In the data rows, the value 128 means zero.
Some points, each followed by its number:
[ 79 132  89  99  91  84  96  83 123 117  99 120 139 123 134  92 125 199
 143 106 198  66 131  82 138  84 143  59 112 138  53 122] 0
[114 133 123  56  59 132 156  69 121  53  62 110  89  79 151  81  73  73
 135 130  77 106 111 171 128  76 111  88 137 117  95 127] 1
[114 137 122  60  59 132 159  72 121  53  65 109  94  79 150  84  76  72
 137 127  79 107 113 174 129  74 119  88 142 115  95 127] 2
[167 133 197  73  89 228 137  99 112  56  87 137  93  81 142 136  80  76
 118 181  75 182 101 157 116 127 100 162 124 115 185 137] 3
[ 76 123  81  94  92  88  90  83 129 115  98 115 139 133 123  86 118 194
 135 107 192  64 136  79 133  82 147  61 118 147  53 126] 4
[ 95 114  78 190 183  85  94 164 127 226 187 133 206 245 116 144 195 184
 133 106 178  86 134  78 119 149 143 105 124 150  91 123] 5
[ 79 121  83 138 130  87  90 118 132 162 139 125 162 163  90 111 155 123
  83 107 126  70 138  79 133 107  91  76  92 150  66 128] 6
[ 80 123  80 101  92  86  90  83 131 114 100 112 138 133 124  83 119 192
 135 105 186  66 137  81 131  82 147  56 121 149  54 126] 7
[126 117  89 217 196  88 103 186 134 237 199 128 162 222 128 150 182 175
 142 107 172 119 146  93 126 162 162 141 143 145 122 125] 8
[209 126 170 155 159 131 196 179 140 113 144 128  92  82 152 162 122 109
 161 132 111 242 133 185 132 173 161 234 170 117 244 125] 9
[108 137 126  54  55 132 155  65 113  50  58 112  92  78 148  85  72  75
 131 131  76 106 105 173 122  72 107  83 129 114  95 133] 10
[122 134 108  88  86  96 164  99 151  80  87 103  93  80 157  91  92 123
 168 112 122 116 146 160 140  91 170 106 174 116 104 125] 11
[ 99 123  88 108  98  88 121 101 151 116 102 106 111 119 135  94 112 172
 158 106 172  88 155 105 141  85 175  81 159 132  74 124] 12
[ 88 117  79 184 179  88  85 159 126 226 188 143 223 234 116 146 198 185
 128 103 185  76 127  80 122 145 138  97 118 147  80 126] 13
[ 81 120  78 100  88  87  95  91 136 116  98 110 131 134 120  86 118 185
 139 104 186  70 141  83 129  80 154  62 126 149  57 124] 14
[167 130 199  72  89 231 141 102 108  57  85 135  93  76 140 138  76  73
 123 176  76 177 100 157 114 131  98 166 126 118 186 136] 15
[ 94 113  77 190 184  84  92 163 123 228 188 133 209 238 117 143 193 183
 129 106 182  85 130  82 121 148 145 107 122 150  89 126] 16
[145 140 153  88  92 144 165 101 129  64  88 116  94  79 100 113  84  76
  90 140  83 146 120 175 136 110  83 127 105 114 140 126] 17
[169 132 196  79  94 229 137 107 111  52  87 135  93  82 140 135  79  73
 124 172  76 182 107 161 116 130 103 167 127 116 187 137] 18
[ 70 171 145 112 134  87 116  95 101 147 148 179 128 101 116 152 178 128
  99 154 136  71 109 114 167 140  85  90  79 118  96 124] 19
[209 128 172 152 155 134 194 177 136 114 150 125  89  78 151 164 119 108
 162 129 113 240 132 184 127 171 157 233 170 114 248 127] 20
[114 115  84 202 191  87  99 175 131 235 193 131 182 235 122 145 190 180
 135 106 172 105 139  87 121 159 150 122 135 149 107 125] 21
[130 115  92 224 201  85 105 191 138 236 200 124 154 210 125 152 183 176
 146 106 172 130 145  97 123 165 165 142 150 139 124 126] 22
[187 123 133 242 216  83 145 249 163 184 198 125  95 109 143 166 155 139
 183 105 146 189 172 123 136 191 223 217 191 118 190 128] 23
[165 130 203  73  91 227 140 101 107  55  83 141  93  82 143 137  79  75
 123 177  77 180 100 158 113 129  98 166 124 115 185 136] 24
[116 130 101 105  99  87 151 106 156  98  95 105  91  89 150  93 101 142
 175 105 144 107 156 138 139  89 183 100 178 114  96 126] 25
[168 131 197  78  90 234 136 106 112  53  86 137  90  80 139 135  76  76
 124 176  77 182 100 157 114 131 101 164 123 116 186 133] 26
[171 149 194  82  98 232 141 110 113  58  92 133  90  77 140 140  75  75
 124 170  75 188 110 165 115 135 107 170 133 119 193 129] 27
[166 131 199  72  90 230 137  98 110  53  86 139  90  79 142 137  79  78
 119 177  75 177  99 156 115 130  96 162 123 119 185 138] 28
[200 132 177 135 143 161 183 160 130  93 133 128  96  80 145 157 111  96
 149 141 101 223 123 192 123 162 140 215 157 115 235 127] 29
[112 138 129  56  54 130 151  67 116  56  56 112  91  78 150  84  74  77
 132 134  74 106 102 167 126  74 104  87 132 115  92 132] 30
[ 79 118  83 182 183  87  87 154 126 225 191 145 230 229 120 150 200 186
 129 106 183  73 128  81 121 150 135 100 112 142  82 123] 31
[ 76 126  86  99  94  86  90  82 128 119  98 117 136 129 132  90 122 194
 138 107 194  65 136  80 136  81 145  57 113 142  56 127] 32
[108 138 124  58  57 131 156  71 119  55  65 110  94  82 149  83  71  77
 129 132  76 107 106 169 128  73 108  81 129 115  94 129] 33
[165 128 201  76  92 231 140 102 107  52  86 137  94  77 141 134  76  74
 123 175  77 183 102 157 115 130 101 163 122 116 187 137] 34
[152 137 137 111 110 118 171 121 145  84 108 117  93  83 101 121  98  86
  94 124  89 152 141 171 138 122  99 143 113 114 149 125] 35
[ 89 122  81 142 132  85 101 121 140 159 139 123 149 159  89 112 150 125
  86 107 123  78 149  80 136 113  97  85  98 149  73 126] 36
[107 125  94 113 101  88 133 102 156 107 101 109  98 102 141  92 109 160
 165 105 158  99 164 122 143  90 181  86 170 118  84 125] 37
[132 140 157  62  72 161 157  79 111  55  71 125  92  81 102 106  74  75
  82 151  78 137 101 176 126  99  74 120  94 118 134 136] 38
[151 138 143 101 100 133 168 114 141  76  97 116  92  80 103 116  94  84
  95 129  86 153 133 174 136 115  88 142 110 116 146 124] 39
[ 91 118  85 104  94  84 107  91 142 117  98 107 124 129 126  86 115 184
 148 106 182  74 151  89 132  81 161  67 143 145  63 126] 40
[127 113  93 218 198  85 104 189 137 239 200 128 161 219 126 152 188 175
 141 105 175 121 143  91 124 165 163 138 140 145 117 127] 41
[ 73 148 103  93  95  85 100  77 115 118 105 132 129 110 161 100 133 207
 154 118 206  63 123  91 152  96 141  63 103 118  63 127] 42
[121 114  87 212 196  85  99 183 131 238 194 131 170 228 124 151 189 180
 140 105 174 114 140  89 124 159 160 130 140 146 114 124] 43
[149 137 145  94  98 138 165 108 134  69  95 116  93  79 105 118  89  83
  93 132  84 149 129 175 132 114  85 135 105 118 146 128] 44
[132 142 159  57  73 158 159  79 113  56  71 121  92  82 103 106  74  77
  81 153  71 136 106 172 126  98  74 118  93 115 134 134] 45
[170 129 198  84  94 237 139 110 112  54  90 131  92  80 141 137  77  76
 128 169  74 186 104 160 119 135 102 169 130 120 192 130] 46
[ 83 119  79  96  92  88  93  89 134 115 100 111 128 133 122  80 118 190
 137 104 185  67 142  82 137  76 152  63 124 148  55 122] 47
[ 76 123  91 184 185  90  89 152 121 228 192 152 233 220 126 152 206 192
 130 103 190  69 124  82 123 155 136 102 112 140  82 125] 48
[167 126 199  73  91 231 140 101 114  53  84 139  91  77 140 136  73  75
 124 178  76 181 100 156 114 127 100 164 125 113 184 137] 49
[114 130 100 108  96  88 144 111 156 100  97 107  92  89 147  90 101 149
 171 106 149 108 158 133 141  93 184  99 178 118  91 128] 50
[138 140 151  73  80 156 161  91 121  54  78 120  95  84 103 105  77  75
  85 144  76 143 117 177 126 107  79 122  99 117 139 126] 51
[ 82 119  83 137 130  86  91 118 134 159 135 124 162 160  90 107 154 126
  79 105 124  70 142  81 130 108  92  79  93 152  67 127] 52
[139 117 100 231 208  85 111 201 141 236 201 128 141 191 130 157 181 173
 150 106 170 137 149 101 124 168 173 150 155 139 134 127] 53
[ 77 121  79  99  91  86  91  86 133 117 100 115 136 132 121  88 120 190
 135 106 188  68 138  82 131  84 149  59 126 149  53 126] 54
[116 137 120  70  67 121 159  77 128  58  68 111  90  80 152  85  80  81
 146 125  83 113 121 174 130  80 134  93 149 117 102 126] 55
[118 138 118  74  72 122 162  82 132  62  72 106  95  79 151  87  80  87
 150 122  93 117 125 175 133  82 138  96 152 118 101 128] 56
[203 129 177 141 149 151 186 163 132  97 141 127  91  78 147 158 112 101
 154 135 103 231 129 192 124 166 147 221 163 118 239 129] 57
[ 77 123  82 131 130  87  91 112 128 159 137 126 167 159  91 110 156 127
  86 106 127  67 142  83 133 110  89  76  88 149  61 127] 58
[174 133 193  83  97 229 141 111 111  53  91 132  93  83 141 139  77  75
 127 172  77 180 102 163 114 137 107 169 131 119 192 130] 59
[ 82 119  82 100  91  87  91  90 136 117 100 113 129 130 123  89 117 188
 136 107 186  70 143  81 132  81 150  60 127 150  58 127] 60
[ 83 118  80  97  91  83  96  86 134 118  99 111 133 132 120  83 122 190
 137 106 189  69 145  83 128  78 150  60 124 151  55 126] 61
[ 81 118  80  97  93  86  90  84 137 120 100 109 135 131 119  82 120 188
 131 108 186  67 143  81 129  81 147  64 126 151  55 124] 62
[169 127 198  76  92 232 138 104 112  55  83 135  92  80 140 135  76  48
 124 172  77 179 104 159 114 134 101 164 129 118 185 134] 63
[ 81 126  84 135 131  86  91 112 130 157 137 129 165 157  90 115 155 128
  84 105 122  67 138  82 138 111  87  77  92 148  67 129] 64
[ 82 125  78 134 126  82  92 114 130 164 136 127 166 164  91 110 152 126
  82 109 124  63 138  85 139 109  90  76  90 150  65 127] 65
[180 129 191  96 108 223 145 122 114  52 102 133  96  77 142 140  88  77
 134 164  81 196 113 169 116 143 115 176 140 120 196 125] 66
[104 112  80 195 186  85  95 166 127 229 187 132 201 241 116 144 194 180
 134 105 181  93 137  84 120 152 145 113 128 146  98 129] 67
[ 74 140 137 166 193  87  97 139 112 232 213 190 220 162 152 184 241 225
 143 139 222  74 116  92 135 177 135 111 100 120 105 125] 68
[168 127 196  75  93 236 139 106 109  51  86 133  93  79 138 139  75  76
 126 177  74 183 104 161 116 131  98 165 128 118 185 129] 69
[ 80 120  75  98  90  86  94  85 131 120  97 112 136 132 120  86 120 189
 135 108 189  68 140  79 131  80 148  60 123 151  55 123] 70
[142 131 115 142 133  85 156 147 159 125 132 116  94  92  99 122 121 102
 104 104 104 137 163 142 144 127 109 138 118 123 131 126] 71
[ 86 115  77 187 182  89  86 154 125 226 186 143 225 236 119 144 198 187
 126 107 182  77 130  81 119 148 141 100 117 146  84 125] 72
[168 131 197  77  95 232 139 103 109  52  86 137  94  81 141 134  78  75
 123 174  74 183 103 159 114 131 102 167 126 117 187 134] 73
[ 70 132 121 176 192  85  94 149 113 235 202 178 237 180 143 177 231 212
 142 120 209  73 114  89 134 173 140 103 105 124  99 126] 74
[ 92 114  80 187 178  85  89 159 127 229 189 137 216 241 116 143 195 183
 125 105 179  78 128  81 122 150 140 102 117 148  86 126] 75
[134 143 158  62  73 163 154  76 114  53  72 124  93  82  73 105  76  77
  82 154  79 138 104 173 128  95  69 118  95 118 132 136] 76
[ 87 116  78 187 177  87  86 160 128 228 188 137 218 237 116 143 196 182
 129 105 177  79 131  80 117 145 141 101 121 150  84 126] 77
[ 75 138  99 129 135  90  97 113 124 161 142 140 162 144  98 125 162 128
  88 105 132  67 129  83 141 121  91  78  87 134  73 125] 78
[181 131 194  90 107 232 145 115 116  53  99 132  91  82 142 140  83  73
 128 166  77 190 108 165 115 138 113 174 130 119 195 125] 79
[ 88 121  82 101  92  85  95  90 137 117  99 111 127 131 120  86 118 188
 137 106 186  67 141  82 130  81 150  60 128 147  57 126] 80
[ 95 119  89 107  95  86 115  98 150 119 104 105 114 121 132  88 113 178
 155 104 177  85 157  99 136  87 173  77 150 136  70 125] 81
[ 75 147  99  90  95  83  98  84 115 117 102 130 128 114 151  99 133 205
 149 116 203  63 124  91 147  91 141  63 106 121  63 125] 82
[134 141 155  65  71 159 161  81 119  53  69 123  94  82  99 106  72  75
  81 149  75 139 106 173 124  97  76 119  97 116 133 132] 83
[181 129 191 101 116 217 150 126 117  57 106 132  90  79 144 143  88  79
 135 161  84 195 112 172 114 146 117 184 140 116 198 128] 84
[ 93 134  81 144 134  88  97 125 140 158 137 121 146 158  91 114 147 124
  87 107 122  84 147  82 133 113  96  90  99 151  75 129] 85
[200 121 142 212 199  87 169 238 164 156 184 126  93  91 143 170 144 133
 184 108 132 217 164 139 137 191 210 243 201 116 216 126] 86
[168 128 197  76  92 235 138 104 111  53  85 133  92  78 144 134  79  76
 120 174  75 183 100 158 117 129 102 163 126 117 184 132] 87
[175 123 124 254 221  90 131 246 164 194 201 125  95 127 141 167 163 154
 176 103 150 179 171 120 132 187 220 197 181 116 172 128] 88
[120 130 103 101  98  86 152 107 154  95  90 106  92  82 153  95  98 137
 171 108 139 106 157 140 143  92 183 101 175 118  98 126] 89
[ 98 124  87 108  97  88 120  99 149 118  98 108 112 119 134  91 113 178
 157 105 173  84 152 102 135  85 172  77 158 133  72 125] 90
[101 122  84 143 132  83 106 130 145 157 142 117 144 155  92 115 145 121
  93 105 119  91 153  88 137 116  95  97 101 144  83 124] 91
[108 138 128  53  56 133 154  63 112  53  58 111  93  78 149  81  72  76
 128 135  75 106 103 169 122  71 106  85 130 118  94 135] 92
[139 141 153  75  78 154 161  95 123  51  77 119  92  79 101 109  79  76
  83 142  77 140 114 172 128 102  80 126  99 119 139 126] 93
[189 128 184 117 126 198 163 140 124  72 117 131  92  78 146 150  99  84
 139 149  91 207 119 183 125 152 129 193 149 119 208 125] 94
[165 132 198  77  91 228 139 103 108  55  84 136  93  82 143 136  74  73
 119 175  76 181  99 156 116 128  98 163 124 114 183 136] 95
[ 74 177 151 100 129  88 119  93  97 134 143 186 126  88 119 154 176 126
  97 159 128  76 102 119 170 138  80  92  79 114  96 125] 96
[174 131 196  71  94 234 140 105 110  53  85 134  95  79 142 135  78  73
 122 172  73 185 103 157 118 132 100 166 126 117 188 134] 97
[ 92 113  78 191 182  85  89 162 127 226 189 138 209 239 119 140 199 182
 130 106 180  85 130  79 119 149 142 104 120 149  87 125] 98
[197 124 142 219 210  90 161 239 162 162 188 127  93  91 145 169 147 136
 185 107 134 213 166 137 135 190 216 234 201 117 216 127] 99
[212 124 154 184 182 102 191 207 149 135 162 127  94  83 146 167 132 123
 177 118 124 238 145 161 143 185 185 252 192 116 243 124] 100
[112 138 122  60  59 135 156  67 115  56  58 109  95  79 147  82  71  76
 130 133  78 106 108 171 119  75 108  86 136 117  97 131] 101
[ 75 133 129 173 192  88  94 145 111 236 206 182 235 172 145 180 233 217
 142 129 212  72 114  89 134 177 136 110 102 122 102 125] 102
[137 140 156  62  72 159 157  80 115  50  71 121  90  81 103 104  74  78
  82 148  76 138 108 174 126  98  72 120 100 117 135 131] 103
[111 138 128  53  58 133 152  65 114  56  58 109  93  77 148  82  75  73
 131 135  77 104 107 169 118  71 104  84 126 119  94 135] 104
[147 139 153  85  88 146 165  97 126  61  84 118  91  78 102 110  80  79
  89 141  79 149 118 179 134 109  82 130 106 117 139 126] 105
[ 74 129 111 176 184  90  89 149 115 235 206 165 244 195 133 164 219 203
 135 108 200  69 120  85 128 170 135 105 105 132  93 126] 106
[ 97 113  80 194 183  85  93 164 126 228 189 137 207 246 119 143 197 182
 128 105 179  87 133  83 118 148 145 107 125 146  94 123] 107
[168 131 201  71  90 230 138 101 112  54  85 138  93  80 143 137  78  76
 119 181  76 179 100 154 113 129  99 164 124 116 186 137] 108
[177 131 197  88 102 227 145 115 114  53  96 132  91  81 141 141  87  73
 128 166  76 189 105 169 117 137 111 176 133 119 194 127] 109
[172 130 195  84  99 232 142 113 113  55  95 132  90  79 141 137  82  75
 124 167  78 187 107 161 114 134 108 170 131 115 194 128] 110
[210 124 147 205 195  89 177 226 159 148 176 127  94  79 148 168 141 128
 185 109 129 223 155 145 131 187 204 247 198 117 226 126] 111
[ 86 116  80 181 180  85  87 154 125 228 187 139 223 232 116 143 200 182
 127 109 182  76 127  81 118 149 143 101 113 148  82 128] 112
[173 126 192  80  98 234 138 110 109  56  89 133  90  80 141 138  77  75
 123 170  80 183 102 162 113 134 104 170 129 119 189 132] 113
Which two points above are nearest to each new point by angle? Their numbers follow each, nearest first.
[153 117 111 250 215  82 119 222 151 225 207 125 119 163 132 158 174 166
 156 107 162 150 158 108 132 177 195 167 160 128 151 128] 53 88
[ 76 145 142 165 195  83  96 140 110 231 212 194 210 151 156 191 253 230
 147 142 230  73 114  95 141 183 132 115  98 117 110 127] 68 102
[146 117 103 246 214  85 115 213 146 230 204 124 132 174 130 159 177 169
 153 105 167 140 156 104 125 170 182 159 157 132 141 128] 53 22
[201 127 177 140 148 152 188 161 133  98 137 129  92  83 146 158 114 101
 153 134  99 229 129 193 122 166 145 222 162 116 236 126] 57 29
[113 118  80 201 193  87  96 178 132 234 194 132 182 235 120 146 189 181
 135 107 178 104 140  87 121 158 156 125 137 147 107 123] 21 43
[ 75 151 100  89  96  86 103  79 114 118 109 135 129 106 163 103 134 208
 153 117 206  64 120 100 152  93 139  65 102 120  65 124] 42 82
[ 72 159 131 116 135  86 107 104 109 155 146 165 142 117 114 145 177 133
  95 141 134  69 114 105 161 135  89  89  82 118  85 123] 19 96
[113 115  83 201 193  87  98 174 131 233 189 129 184 238 122 148 189 182
 138 105 175 102 139  87 120 155 152 121 135 146 105 126] 21 67
[120 125  93 153 139  84 123 137 156 152 145 112 116 134  94 118 139 118
  95 106 117 112 158 107 143 122 104 110 105 133 103 128] 91 85
[209 124 152 187 187 102 187 213 155 138 168 126  90  80 146 167 138 122
 178 117 126 235 152 154 133 183 190 253 194 118 237 128] 100 111
[176 120 123 255 221  88 133 247 168 194 202 120  95 121 141 169 160 151
 176 107 150 174 168 122 134 188 225 202 183 116 174 125] 88 23
[ 75 178 198 137 184  85 111 120  93 183 206 255 139  90 194 229 255 202
 156 199 212  81  99 113 162 204 121 125  84 115 135 125] 68 102
[147 117 105 242 210  89 116 210 145 232 205 127 129 181 132 161 180 170
 155 106 164 141 154 104 128 173 185 161 157 129 139 128] 53 22
[120 134 106 100  94  86 158 103 155  88  89 103  94  81 149  93  97 133
 171 109 134 113 151 148 143  93 176 104 178 115 100 125] 89 25
[116 122  90 154 141  86 126 136 153 155 139 113 122 141  95 120 141 119
  97 106 120 106 156 105 144 122 103 109 108 135  99 129] 91 85
[ 73 147 110 127 136  86  99 109 114 159 146 151 156 138 104 131 171 136
  95 118 133  67 123  93 150 125  87  84  86 124  81 124] 78 64
[137 130 108 148 142  85 144 150 159 137 135 112  94 109 101 122 127 110
 103 105 108 131 164 132 145 129 112 130 116 116 122 129] 71 35
[132 127 102 150 141  87 138 146 156 144 139 115  97 114 102 121 132 111
  97 108 108 122 163 124 145 129 110 125 115 118 118 125] 71 91
[140 118  97 227 202  82 109 200 141 233 202 128 145 197 125 156 180 173
 149 104 169 130 147 102 123 168 174 152 150 135 134 126] 53 22
[114 118  80 200 191  85  98 177 131 233 193 130 189 238 122 149 190 180
 137 107 176 104 134  86 123 154 152 122 133 148 105 127] 21 67
[107 120  87 147 136  85 109 129 145 157 138 117 141 153  90 116 146 118
  88 107 122  93 155  95 139 119  98  96 102 140  87 126] 91 36
[ 86 121  79 103  93  88 101 111 138 121  99 106 123 127 127  91 116 183
 145 110 185  77 148  89 132  84 161  68 140 146  62 125] 40 14
[132 112  94 222 200  89 107 196 141 238 198 125 149 209 127 156 183 173
 148 107 174 127 143  96 127 168 166 145 149 140 124 125] 22 41
[154 121 108 249 215  86 115 221 149 223 203 125 120 163 133 160 174 166
 158 106 162 152 159 107 125 176 193 169 161 127 150 128] 53 88
[156 117 110 251 216  87 113 222 150 226 208 125 118 160 133 159 172 164
 162 104 164 149 164 110 126 175 194 168 165 127 150 129] 53 88
[102 126  86 144 133  88 110 132 146 157 139 114 135 153  91 117 145 122
  91 109 121  94 156  94 137 116  99 100 104 144  85 128] 91 85
[156 139 136 112 110 115 171 121 143  90 109 116  90  78 103 120  98  92
  95  79  89 152 138 169 145 121  95 146 115 116 150 127] 35 39
[ 74 165 132 117 135  85 110 104 109 150 147 167 142 119 117 147 177 133
  92 140 136  69 113 108 161 135  87  89  82 119  87 127] 19 96
[193 126 183 123 130 180 168 147 125  78 122 129  92  80 146 155 101  91
 144 145  92 209 121 190 122 156 131 202 152 118 217 126] 94 29
[164 119 121 255 225  87 128 240 161 205 209 124 101 134 136 160 164 155
 169 107 155 166 172 115 132 183 215 186 174 115 168 127] 88 23
[202 128 173 142 146 150 191 165 133  97 142 128  92  80 147 158 112 101
 155 135 105 228 127 191 122 164 146 222 163 118 238 129] 57 29
[102 120  84 145 133  84 108 133 147 161 137 116 140 154  90 112 145 122
  87 103 124  92 151  90 135 116  97  96 102 144  80 128] 91 36
[207 129 147 202 196  89 175 228 159 145 176 126  92  78 149 169 141 128
 186 110 130 226 153 144 134 192 204 246 196 117 227 125] 111 86
[ 73 136  92  95  93  88  98  82 118 118 102 123 137 119 143  97 126 201
 143 106 202  65 131  85 141  88 145  61 111 135  58 130] 0 32
[213 124 157 178 177 108 190 201 152 130 164 128  90  80 150 164 131 118
 176 119 122 236 146 164 130 183 182 251 191 118 242 126] 100 111
[ 74 126 102 178 185  84  88 149 116 232 197 166 239 197 134 167 220 200
 136 107 197  72 120  86 163 162 137 103 110 133  93 123] 106 74
[214 128 158 174 174 112 194 198 146 125 161 125  94  82 153 164 128 115
 173 120 122 241 140 168 129 180 179 251 188 117 246 126] 100 9
[164 120 115 255 224  88 122 234 158 212 204 123 105 140 135 162 168 159
 168 105 159 162 165 111 131 179 208 178 172 120 163 126] 88 23
[208 124 148 201 192  89 176 224 160 148 178 124  90  79 147 171 139 126
 183 113 132 228 156 146 134 190 207 246 199 117 227 124] 111 86
[112 128  90 149 138  85 121 137 151 157 141  80 124 145  93 114 142 119
  92 105 120 102 162 104 139 120 102 105 106 136  95 126] 91 85
[174 121 120 255 220  85 132 246 160 199 206 125  93 127 139 165 162 155
 175 107 153 172 172 119 133 187 219 196 183 116 171 124] 88 23
[208 128 146 200 193  87 176 228 159 150 180 123  91  82 146 169 137 130
 183 110 130 224 155 145 135 187 207 248 200 118 228 127] 111 86
[ 73 132  91  92  91  87  95  80 123 121 101 123 137 124 144  94 126 198
 144 108 201  63 127  83 145  87 145  63 110 134  57 128] 0 32
[125 126  97 155 143  87 129 145 155 148 141 116 113 130  94 120 137 114
  98 104 117 114 160 111 147 123 107 116 112 126 109 129] 91 85
[124 124  97 152 139  87 133 145 160 149 143 115 110 124  97 120 138 113
  97 106 114 117 161 115 139 126 111 116 109 126 108 125] 91 71
[212 127 154 184 183 100 188 211 153 136 169 127  92  82 150 166 137 125
 176 115 124 235 149 157 130 184 188 250 195 119 240 126] 100 111
[151 137 143 105 106 128 169 115 141  78 100 118  92  78 102 118  97  86
  97 129  88 156 134 172 141 117  93 138 115 117 146 127] 39 35
[111 122  92 151 137  86 121 136 154 154 142 117 126 141  97 115 142 117
  93 103 119 107 156 100 139 120 101 106 105 134  99 127] 91 85
[123 132 108  96  87  91 161  98 155  87  89 108  93  80 154  93  95 126
 168 108 125 117 151 155 138  90 175 104 176 117 104 124] 11 89
[189 129 182 121 130 190 167 143 124  79 121 127  93  79 144 153 101  87
 143 150  91 210 119 188 124 152 133 199 148 111 214 125] 94 29
[150 138 142 103  72 122 169 119 145  82 105 118  90  79 106 115  96  86
  94 129  86 157 137 171 140 117  93 141 110 120 146 127] 39 35
[103 126  86 112  95  87 124 105 153 114 102 109 105 114 137  90 110 173
 157 107 169  90 158 110 142  88 179  82 164 129  78 128] 12 90
[114 112  85 199 192  88  96 173 132 232 195 129 184 235 120 151 192 180
 136 105 174 104 140  85 124 156 154 125 131 148 104 127] 21 43
[ 73 179 152 102 130  84 117  95  94 134 144 180 124  94 120 154 174 129
  98 160 131  71 100 118 166 138  82  91  77 117 102 125] 96 19
[143 118 100 232 208  86 109 204 144 234 205 125 138 189 133 155 182 172
 152 105 169 139 150 102 122 168 179 150 153 132 135 128] 53 22
[168 118 120 255 221  85 129 239 159 205 206 124 104 137 137 166 166 158
 172 106 157 164 170 112 130 183 214 186 174 119 161 127] 88 23
[120 135 117  73  71 117 164  81 135  59  70 109  91  79 150  87  85  91
 152 121  94 116 129 170 133  82 138  98 159 114 103 125] 56 55
[188 129 185 117 128 195 164 139 123  73 116 128  92  79 148 147  95  82
 141 153  89 208 115 186 121 155 130 194 149 119 211 124] 94 84
[155 135 136 113 115 112 172 127 150  92 109 116  92  82 105 122 103  92
  98 117  94 156 144 168 143 125  95 147 113 116 148 123] 35 39
[185 126 188 106 118 211 154 131 118  63 109 130  92  77 143 143  94  81
 136 157  84 197 112 177 120 145 123 189 140 117 202 127] 84 66
[120 133 112  84  82 106 169  91 145  75  82 107  96  82 160  88  87 105
 162 118 111 117 139 165 140  88 157 101 168 121 105 130] 11 56
[191 129 184 120 130 192 163 144 124  74 117 132  94  79 148 150  99  86
 142 152  92 207 122 185 121 157 128 195 149 116 217 128] 94 84
[ 73 158 175 146 192  86 103 129 102 201 214 232 160 117 176 213 255 225
 157 172 228  78 105 106 158 201 126 122  88 120 124 132] 68 102
[ 74 134  97 131 135  86  94 114 125 161 141 140 148 146  98 119 162 129
  92 105 129  67 131  79 149 120  89  75  86 135  72 126] 78 64
[ 74 135  92  95  94  87  94  82 121 119 100 125 137 119 146  95 126 200
 146 109 202  64 130  83 145  87 143  63 109 134  57 124] 0 82
[ 77 122  98 177 181  84  88 151 118 230 194 152 239 215 128 153 208 196
 128 107 190  73 123  84 125 158 134 102 110 139  86 126] 48 31
[121 117  91 209 196  88 105 183 131 239 199 128 171 234 122 149 187 180
 139 105 174 110 139  91 121 156 157 132 139 146 111 126] 43 21
[148 133 125 134 130  89 161 138 159 111 123 115  90  81 105 125 115  99
 104 111 100 149 155 150 145 127 105 142 122 117 142 125] 71 35
[141 118  96 233 208  88 111 197 140 237 202 125 143 197 128 156 179 173
 145 106 172 135 149  98 125 168 172 148 147 137 134 128] 53 22
[194 127 182 130 137 173 171 151 128  85 125 129  92  80 147 153  87  92
 147 143  99 217 122 194 127 159 138 206 154 115 224 126] 29 94
[187 132 190 106 116 211 153 132 120  64 114 133  90  79 145 147  93  83
 129 159  87 200 115 181 120 149 119 188 144 115 204 129] 84 94
[106 130  92 112 102  86 138 108 158 109  99 106  96 100 146  92 108 158
 168 105 158  98 159 121 144  88 183  86 173 120  86 125] 37 50
[ 73 133  91  94  91  85  93  83 121 122 102 119 137 122 141  93 123 200
 146 107 198  66 128  79 141  85 146  57 111 138  59 127] 0 32
[183 129 187 113 121 203 155 136 123  67 113 130  92  80 145 148  93  81
 137 154  85 203 114 182 120 148 124 187 145 117 209 128] 94 84
[ 71 177 152 105 130  83 116  91  97 137 145 183 121  93 121 156 175 128
  95 161 131  74 103 123 170 140  83  92  78 118 100 123] 96 19
[111 112  85 204 190  86  95 176 132 234 192 128 182 239 123 147 186 175
 137 107 177 104 136  85 120 156 153 125 131 147 106 127] 21 43
[ 78 124  94 179 184  86  85 151 120 231 193 154 237 215 127 157 207 193
 129 102 189  74 123  82 122 155 137 101 110 139  84 125] 48 31
[176 124 126 251 222  89 134 249 161 189 202 126  93 124 141 165 159 149
 175 106 148 175 174 119 134 186 222 200 185 116 176 127] 88 23
[129 128 128 152 143  84 136 148 159 147 140 114 101 118  97 121 130 114
  97 105 111 122 160 123 142 128 110 127 114 121 116 127] 71 91
[141 115 102 230 211  90 111 201 139 239 202 124 141 196 127 157 182 175
 150  77 172 134 148 102 125 166 174 148 152 136 132 126] 53 22
[111 116  83 199 188  87  99 173 131 236 194 128 187 236 119 149 189 180
 138 106 177 102 135  87 122 154 151 120 135 145 104 126] 21 67
[122 126  96 154 138  88 127 142 154 152 140 116 112 131  97 120 135 117
  97 108 114 114 161 110 142 124 105 114 108 129 106 125] 91 85
[157 115 110 252 222  89 123 229 150 221 208 122 113 153 135 163 173 161
 163 105 161 157 163 111 127 181 198 173 168 125 154 127] 88 53
[ 72 141 104  90  98  85 106  80 109 119 106 136 129 108 169 104 134 209
 156 120 208  66 116 101 157  93 141  66 103 116  64 128] 42 82
[150 116 103 241 214  87 116 209 147 233 203 128 128 181 131 159 178 170
 157 104 167 147 154 104 128 173 184 158 158 130 143 125] 53 22
[190 127 184 110 122 203 156 139 122  64 112 130  94  81 144 146  94  83
 138 154  87 203 119 179 124 148 124 189 145 118 210 124] 94 84
[190 122 134 235 213  83 144 250 166 175 193 125 117 105 143 169 155 142
 181 105 141 193 171 130 135 189 225 219 200 117 195 127] 23 99
[ 76 134  86  95  95  88  96  84 119 117  99 120 141 122 140  94 126 201
 145 105 200  65 128  83 141  84 146  62 109 135  58 129] 0 32
[121 122  95 154 139  88 129 140 154 148 138 114 115 132  95 120 136 115
  93 104 117 112 160 114 139 121 106 114 108 129 105 122] 91 85
[120 137 110  92  85  96 165  95 150  81  82 106  91  82 156  90  95 121
 170 111 126 119 150 158 145  90 170 103 176 116 105 126] 11 89
[119 127  94 153 142  85 129 145 156 152 139 110 112 130  97 119 137 116
  95 103 115 116 158 109 147 123 104 115 110 128 107 124] 91 85
[147 134 126 127 122  98 167 138 155 107 123 115  96  79 101 124 113  95
 102 115  98 156 152 158 145 126 102 146 118 116 147 129] 35 71
